One turn moves each row of this set onto another row. After a few examples, where does it send each row asked below?
vipi: [ -5  -2 -10   1   1  -4   2  -3   1   2   3  -4   3   5 -10  -4  -3   8
  -7   9   4  -7   3   2  -2   6  -6  14   6   0  -2   1   4  12   9   0
   3  -9   5  -5   2   0   6  -5 -14]
ros: [ 1  3  1 -1 -5  1 -3 -2 10 11 -4 -4  9 -4 -1  5 -5  1 -3  8  3 -4 -5  5
 -2  2  2  4 -1 -2 -6 -4 -1  8 13  0 -1 -2 -4 -1 -2  4 17  7  6]
Ger: [  4  -1  -4   2  -2  -4   5   3   7  -3  -3 -10   0   3   5 -13 -18   8
  -1   2   8  -3   7   2  -6  11  -7   5  15  -8   0  -1   2   3   7   0
  -7  -4  -3  -1   2   9   9   5  -3]
dizod: [ -3   1   3  -3 -10  -2   1 -13   3   2  -2  -7   2   0  -1  -1  -1   7
  -9   8  -5  -2   0   3   6  -1  -6   7   7   2  -3   4  -4   5  -2  -3
  -2   0  14 -15   4  -4  10  -6  -6]
bop: [ -1   9  -8   0  -6  -2  -4 -12  -1 -11   2   5   1  -1  -4  -1  -7  -1
  -7  -3   0  -5   9  -2   4  -1  -5   4  13 -12  -5   3  -4   4   2  -2
  -4   1   5  -3   6   0  17  -6   2]
mive: [ 6  2 -9 11  3  0  2  9 14  9 -5 -5  5 -2 -9  0 -2 -1  0  2  9  0  0  5
  4  2 -1  9 17 -1 -5  4 -8  1  5 10 -4  5  1  0  2 -1  7  5  5]
gere: [ -3   3   3   1  -6  -9  11 -10   7  -3  -6   6   5  -4  -6  -8  -5   8
  -5   6   2   0   8  -5   3  -9   1   2   4  -8   6  -3  -1   6   2   0
  -5   1   0  -2  -8  -1  13  -5   1]
kapu: [  4  -4  -7   5  -8  -7  -1   3   6  -4  -7  -5  -2  -1   3   7   8   5
   1   5   5  10   6   2  -4   5   2   1  16  -3  -5   0 -11  -6  -1   0
  -8  -1   3  -3   9  -4  11   3   3]
buvev: [ -6   3   3   6   1 -11  12 -11   8  -1 -10  -3   3   7   2  -7  -7  -2
  -5   2   3  -2  17  -5  -3  -2   6   4  12   5  -7   0 -14   2  -1  -9
  -6 -11  -3   0   0   4   9   4  -6]
mas: [ -1   1 -15   8   2   3   2   1  10  10  -7 -12   6   2   1  -1  -5  -6
   1   0   8  -5  -4   6   0   7   0   9  17  -1 -11   8  -8   2   4   5
  -4  -2  -2  -6   8   2   5   2  -3]
guro: [-11   9  -1   0   0  -1  -1 -12   6   2   6  -3   0   7  -4  -8  -2  -2
   1  -3   1   3  11   0  -1   6 -12   7   9   4 -10  -8  -4  -7  15  -3
  -5  -1   7  -8   8   5   3  -3  -5]
Navom: [ 2  5 -2 -1 -9  0  1 -5  7 13  0 -2 11 -1  4  1 -4 -4  1  8  6 -1 -5  7
 -2 -3  6  5  8  0 -7 -4 -3  9 10  2 -5 -8  3 -5 -2  6 18  8  2]
zot: [ -3  -3   1   7  -2  -9   7  -1   7 -13   0   3   4  -2  -8  -7  -6   1
 -12  -1   0  -6   8  -1   0   0  -4   0   0  -4  -4   1  -5   3   1   4
  -6   4  -5   0   3  -7   4 -15  -5]
vokev: [ -5  -3   3   4   1  -2  -2 -10   9  -1  -2  -4  12   2 -12  -6   0   3
  -6   2   2  -3  -1  -8  -1   1   0   3   6  -7  -1  12  -8  -1   4  -4
   6  -5   6  -4  11   3   5 -11  -8]
konem: [ -4   1  -2   4  -9   8  -3 -11  12  -3   5  -9   2   1  -6   0  -8   1
   1  -9   3  -6   0  11  -4   6  -6   2   5  -7  -7  -1  -5  -3  -4  -1
  -2   1   9   1  -2   6   7 -11  -6]
meno: [  7   8   3   2  -8  -3   0 -10  12   2   5   0  -5   7  -4  -5 -13  -9
  -3   4  -4  -7  10   5   1   1  -4   4  12  -4  -7  -1  -4   2   0   4
  -4   4   2 -12  -8   3  13   2   3]
kene: [ -2   7   0  13  -2   5  10  -2   0   0  -3  -5   5   2  -8   1  -1   7
  -7  12   9  -8   2  -4   3  -4   2   6  11  -4 -10  -3  -7   8   1   1
   3   1   8  -5  11  -4   6 -11  -9]
dezok: [ -5  -3   5   4   4   2   4  -7   5  -5   3  -2   4   7 -13 -11  -6  -2
   0  -3   0  -2  12   2   4   3  -3   3  15   2  -9 -13  -3  -3  14  -3
  -2  -8   5  -4   8   8   2   3  -3]
dipas: [  1   7   3   2  -2  -2   6   1  -2   6   0  -2  11  -1 -10  -3   4   9
 -11   3  -4   4   6   1   7  -2   6   3   8   5   0   3  -3   9   7  -9
  -1  -6   8   0   1   2   5  -9  -7]
Zesa: [  4   1 -10   9   2   3  -1   6  12   9  -6  -8   6   0  -6   2  -4  -3
  -2   2   9  -1  -3   2   2   5  -4   9  17  -1  -5   9  -7   1   5  11
  -2   5   0  -1   2  -1   6   3   4]
nuta: [ 2  2  3  0 -2  1 -2  0 12  9 -3 -5 10 -8 -1  2 -4 -1 -2  4  2 -3 -3  6
 -3  4  3  3 -3 -2 -6 -3 -4  3 14 -1 -3  0 -4  1 -1  5 16  6  8]
mupi: [  1   4   4   9  -1 -13  10  -3   7  -3  -7   2   1   5  -1  -3  -5   3
  -8  -4   1   0  21  -2  -1  -3   6   3  12   3  -3  -5 -13   2   0  -4
  -5 -11   1   4  -4   7  10   6  -2]
posa: [ -8  -1  -4   2  -1  -1   5   1  -4  -4  -8   3  -3   0  -2  -9 -10   9
  -8 -10  -4  -8   6  -2   8   7  -4   4   8  -7  -1   0  -2   8   1   0
  -6  -5   1   0   1   1   7  -6  -1]
Pozom: [ -5   5   4   8  -4  -2  11  -8  11   3   4  -2   4   6 -11 -10   0   0
  -2   7   1   4  15   5   0  -6  -7   7  12   4  -6 -16  -4  -2  11  -5
  -9   3   4  -9   7   0   4  -1  -2]
gulu: [  5   8   5   6  -5  -3   3 -11  10   3   3  -2  -3  13  -6 -10 -12  -9
  -1   7   2  -9   7   2   6   6   4   2  18  -2 -10   1  -2   4   5   5
  -6   0   2  -9  -3   4  11  -1   1]
Mikod: [ -7  -4  -8   7  -1  -7   6   3  -1  11  -4  -1   0   5  -6   6   4   7
  -6   0   0   0  -1  -3  -8   4   4  -3   5  -4  -9  -7 -10   4  -4   5
  -9  -8   4   1   0  -4   2   8  -4]
Rek: [ -4   1   1  14   1  -4   6  -4  17   4  -2  -4   1   1  -6   0   0  14
   1  -5   6  -2   2   3   0  -3  -5   6   9  -1   0  -3  -9  -1  -1   4
   0   4  -5  10  10   1   6 -12  -7]
zoki: [ -2  -5  -1   8  -4  -4   0  -9   8   2  -3  -2   5   2  -2   3  -8  -5
  -9  -1  12  -1  -1   4  -9   5   0   0  -3   0 -17  -3 -13   1   1   2
   8  -6  -1  -4  -6  -1   4   3   2]
Dif: [ -1   3   0   5  -8  -4   3 -11  10   2   4  -2  -3   0  -2   6   1   4
   2   2  -3   7  10   5  -1  -8  -2   1  11   6   4  -7 -10   0  -3   2
   3   1   4   9   1  -1  11 -10  -5]
sanel: [ -4  14 -14   5  -3  -5   8  -9   0   2  -5  -3  -1  -6  -2  -6 -12   4
 -10   2   9  -2   9  -2  -2  -5  -4   4   9  -8   0   2   0   3   6   3
  -3   7   2   1  -1  -2   4 -10  -4]
zipo: [  0   0   3  10  -8  -3   6 -11   8   6  -2  -6   6   1   2   0   1  -8
  -9   7   9   2  -2   5 -12  -3   6  -5   2   4 -16   3 -11  -1   3   6
   1  -2  -1  -4   1  -2   4  -1  -4]
datus: [ -5   5  -7   4  -4   8   6  -8   1   1   4  -8  -5   1  -3   4  -8   7
   8   2   4  -2   3   2  -5   0  -2   2   8  -2  -4 -12  -2   4  -3   4
   4  -4   7   8  -6   3   8  -5 -10]
pidun: [ -2  -2   1   9  -9  -6   0  -9   9   3  -4  -3   5   2  -3   6  -4  -5
 -13   2  10   0  -2   4 -10   0   1  -2  -3   1 -17  -1 -13   1   0   0
   6  -4  -1  -5  -4  -3   3   1   1]
rem: [  0  -8  -2   1  -3  -7  -3   4  10  -3  -3   1   6   4   1   3   6  -2
   0   4  -3   4   1   9  -3   5   1   1  15   1 -12   9  -9  -3   1  -3
 -11  -9   1  -1  11   0  13   2  -2]
guba: [  1  -3   0   5  -2  -3   1  -5  15  -2   3  -6   8   0 -10  -1  -3  14
  -1  -9   1  -5   3  15   3   5  -2   7   7  -2  -1  -7   0   6   1  -4
  -6  -5  -1   7   0   8  12  -5  -4]
kugil: [ -4  15   4   6  -1  -8   5  -1   6   3  -3  -6  -6  -1   7  -2 -15   1
  -3   6   5  -8   7  -7  -4  -1   2  -4   1  -2 -12 -10  -8  -2   4   5
  -5   4  -1   0   4   2   5  -5  -7]
vef: [ 4 -5 -6  2 -8 -6 -2  5  6 -7 -6 -4  3  1 -1  8  9  3 -1  4  2  8  3  3
 -4  7  2  2 16 -2 -4  4 -9 -4  1  0 -9 -4  4 -1  7 -1 12  3  3]
Zevaz: [ -1   5  -3   8   2 -11   1  -2  14   0   7  -3   9   7  -3  -9  -3  -1
  -5  -7  -2  -1  11  -7  -8   7  -6   1   8  -8  -2   4 -14  -3  -1   3
 -17   4  -1   0   9   2   9  -3  -3]
ridel: [  7  -1   4   2  -7  -3   9  -1   3  -1  -3 -10   1   5   6 -16 -11   5
  -3   1   5  -4   3   2  -6   9  -4   3  19  -2  -2   3   2   0   8  -1
 -13  -3  -3  -6   8   6   9   3  -7]
poma: [ -3   2  -4   6  -2 -13   6  -2  11   4   9   0  11  12  -3 -11  -6  -4
  -4  -2   1  -2   8  -6  -6   4  -3   5  13  -2  -2  -1 -13   4   0   0
 -20  -2   0  -3  10  -1   8  -2  -9]
lom: [ -6  -4  -9   5  -2  -7   3   0  -1  12   0   0  -3   5  -3   6   1   5
  -5   0  -2   1   2   0  -9   4   1  -3   3  -4 -10  -9 -10   2  -3   5
  -8  -7   5   0   0  -5   5  10  -4]
guk: [ -7  16   6   1   0  -7   4  -3   7   6  -1  -2  -2   3   4  -4 -15  -4
  -4  10   2  -8   7  -3  -3  -1   2  -4   4   3 -15  -1  -5  -1  10   0
 -11  -1   3   4   4   2   7  -3 -10]
zunek: [-10   5   0   4   2  -2   7 -15   7   0  -1  -8   2   3  -3 -10  -7   6
   3   6   9   4  10  -2   1  -4 -11   5  16   3  -9 -13  -3  -3   9  -2
  -3  -3   7  -7   8   3   4   6  -5]
tam: [ -8  -7  -2   9   2  -8  10   3   5  13  -5  -1   2   9  -2  -2   4   5
  -2   6   2   2  -1   0  -3   6   9  -4   8   1 -10  -4  -8   7   0   7
  -7 -12   1   3   0  -1   4   4  -3]
fam: [ -6   4  10   5   2  -1   9  -2   9  -2   1  -5   5   2  -6 -15  -3   6
   2  -2   4   3   4  -2   3   1  -6   0   9   5  -9 -11  -5  -7  10  -4
  -7   1   1  -8   8   3  -4  -4  -3]

guba -> Rek
nuta -> mive
Ger -> Zevaz
Now these:
Zesa -> vef
vokev -> dipas
poma -> buvev
zot -> gere
tam -> zipo
guro -> dezok

